rup: [-18  26  -5   8   1  -4 -27 -23   9   7   2   3  11  33  24   5 -21   6
  23  26  31 -43  13  -4 -24   4 -42   9 -24  -8 -24  22  -5   1   4 -41
 -29   3]
govav: [ 22  -9  -6  10 -14  11   2  -5  22  14  13 -54  -5   3 -26 -20   6   8
  18   7   0  19  -3   2  -3  10  17  -7  13 -35 -33 -29  -4  25   2  25
  -1  -7]
Ziz: [-26  -1  16 -13   1  28  -3  -9  -4 -24 -22  10   5  13 -13   9 -22  11
  16 -28   3 -13  48  28  19  -3  53 -18  -1 -21  17 -34  13   1 -17 -14
  -6   6]
pabu: [-18  26  -5   8   1  -4 -27 -23   9   7   2   3  11  33  24   5 -21   6
  23  26  31 -43  13  -4 -24   4 -42   9 -24  -8 -24  22  -5   2   4 -41
 -29   3]
Vozuf: [  1 -17   2   8 -17 -37 -24  15  -6   3  -5  14 -10  19  23 -25 -27  -4
 -24 -18  -3  -8 -20  -4  14  16   9 -10 -16 -21   8 -28  18  -7  -1 -10
 -15  29]
Gim: [ 22  -9  -6  10 -14  11   2  -5  22  14  13 -54  -5   3 -26 -20   6   8
  18   7   0  19  -3   2  -3  10  17 -10  14 -14 -21   1   8  -1   7 -38
 -30  10]
bebo: [  1  37   0  -8  26 -18 -25  -8 -17  19 -19   4   3  28   7 -21 -21   9
  -9   9  43 -38 -11  40 -19  10 -30  -5 -19 -15  -5   9  -8 -15  -4 -19
 -12   2]
fugu: [-26  -1  16 -13   1  28  -3  -9  -4 -24 -22  10   5  13 -13   9 -22  11
  16 -28   3 -13  48  28  19  -3  53 -18  -1 -21  17 -34  12   7   7  13
   5  -7]
[-18  26  -5   8   1  -4 -27 -23   9   7   2   3  11  33  24   5 -21   6
  23  26  31 -43  13  -4 -24   4 -42   9 -24  -8 -24  22  -5   2   4 -41
 -29   3]	pabu
[ 22  -9  -6  10 -14  11   2  -5  22  14  13 -54  -5   3 -26 -20   6   8
  18   7   0  19  -3   2  -3  10  17  -7  13 -35 -33 -29  -4  25   2  25
  -1  -7]	govav
[-26  -1  16 -13   1  28  -3  -9  -4 -24 -22  10   5  13 -13   9 -22  11
  16 -28   3 -13  48  28  19  -3  53 -18  -1 -21  17 -34  13   1 -17 -14
  -6   6]	Ziz
[-18  26  -5   8   1  -4 -27 -23   9   7   2   3  11  33  24   5 -21   6
  23  26  31 -43  13  -4 -24   4 -42   9 -24  -8 -24  22  -5   1   4 -41
 -29   3]	rup
[-26  -1  16 -13   1  28  -3  -9  -4 -24 -22  10   5  13 -13   9 -22  11
  16 -28   3 -13  48  28  19  -3  53 -18  -1 -21  17 -34  12   7   7  13
   5  -7]	fugu

febar: [-21   7   5 -28]
ponun: [-39 -33  44 -29]
biguv: [ 10 -44 -24 -51]
nifit: [ 18 -34  -8 -30]
ren: [-18   1 -40  13]
Gak: [-17  13  32  57]
latis: [-17 -20  33 -26]
sem: [-21 -50 -27 -41]
[-21   7   5 -28]	febar
[-18   1 -40  13]	ren
[-21 -50 -27 -41]	sem
[ 18 -34  -8 -30]	nifit

narev: [-1  0  1  2  0  0  1]
loko: [ 0  1 -4 -4  1  1  1]
zasa: [ 0  1 -4 -4 -2 -1 -1]
Gabof: [ 0  1 -4 18 -2 -1 -1]
[-1  0  1  2  0  0  1]	narev
[ 0  1 -4 -4  1  1  1]	loko

Fumek: [ 12  15 -24  32  13 -39  10  33  28 -21  18  14 -30 -12 -35 -27  39  45
  13  16  33   1 -24 -38  -4 -20 -18   8   4 -17  24   1   3  -5  24   2
  42 -28]
dipi: [  9  -3  -9   7  17   5   2   6   8  11   9   3   6   1   0   5   6  18
   4  -3  -3  -3 -11   6  17   5  -4  -4   0   6 -13 -10  17 -11   2  -7
  17 -13]
sifu: [  1  27   7   8   0  27  -9 -10   3   1 -13  14   3   1 -19  -3   4  -5
  14  -2  14  -3  -8 -15   0  -6   1   3  -6  -7   3 -29   8  -4   8  -7
 -10 -18]
vaka: [ -2   5  38  -7   4   9   1   4 -14 -10  40 -21 -15   6  45  19  16  -4
  -4  26  18  -4   9 -36  28  17  40  19 -10  -8 -20 -11  18  29   1   0
   7  -8]
dizi: [ -1   4  -6  13   1   1   0  13   7   6   1  -1  -4   0 -11  -4   1  -4
  11  -2  -1  -9  -2  -1  -2  13  -3  -8   0  -3   4   1  -4  -5   3  10
 -10  -3]
rufan: [ -2   8 -12  28  25 -16 -41 -32  34  21  -9  21  -3  31   0  27  17  15
  33 -30  35  37 -28   4  15  -8 -14  -4  10  34   0   3  10  15 -14 -14
  21 -27]
momut: [  2  -7   0  11   3   7  -8  -6  10 -10  -6   8  -2  -4  -1 -11   2  -1
  -1  -3   0  -2   1  -3   4  -1   0   3  -1  -7   1   4   1   0  16   4
  -2   4]
fesu: [ -8   5  11  10 -21  19 -11  32  18  21 -15  -9 -20  -9 -11   3  -5  10
  15   0  15 -10  -5 -13  11   1  -1  19  13 -11   8   1  15  13   7  12
   5  -8]
zib: [-17  13 -16  49  15 -38  -1  11 -24 -60   3   7   6 -14 -28  15 -22 -33
  59  -1  13  10  41  32 -30  -6  20  12 -28  32   4  10 -19 -17   5  29
  13   9]
[-17  13 -16  49  15 -38  -1  11 -24 -60   3   7   6 -14 -28  15 -22 -33
  59  -1  13  10  41  32 -30  -6  20  12 -28  32   4  10 -19 -17   5  29
  13   9]	zib
[  2  -7   0  11   3   7  -8  -6  10 -10  -6   8  -2  -4  -1 -11   2  -1
  -1  -3   0  -2   1  -3   4  -1   0   3  -1  -7   1   4   1   0  16   4
  -2   4]	momut

Pegot: [ 0 -7 16 12  4]
Kas: [  3 -15   0 -22   8]
sef: [-59 -26 -10  33  16]
[ 0 -7 16 12  4]	Pegot
[  3 -15   0 -22   8]	Kas
[-59 -26 -10  33  16]	sef

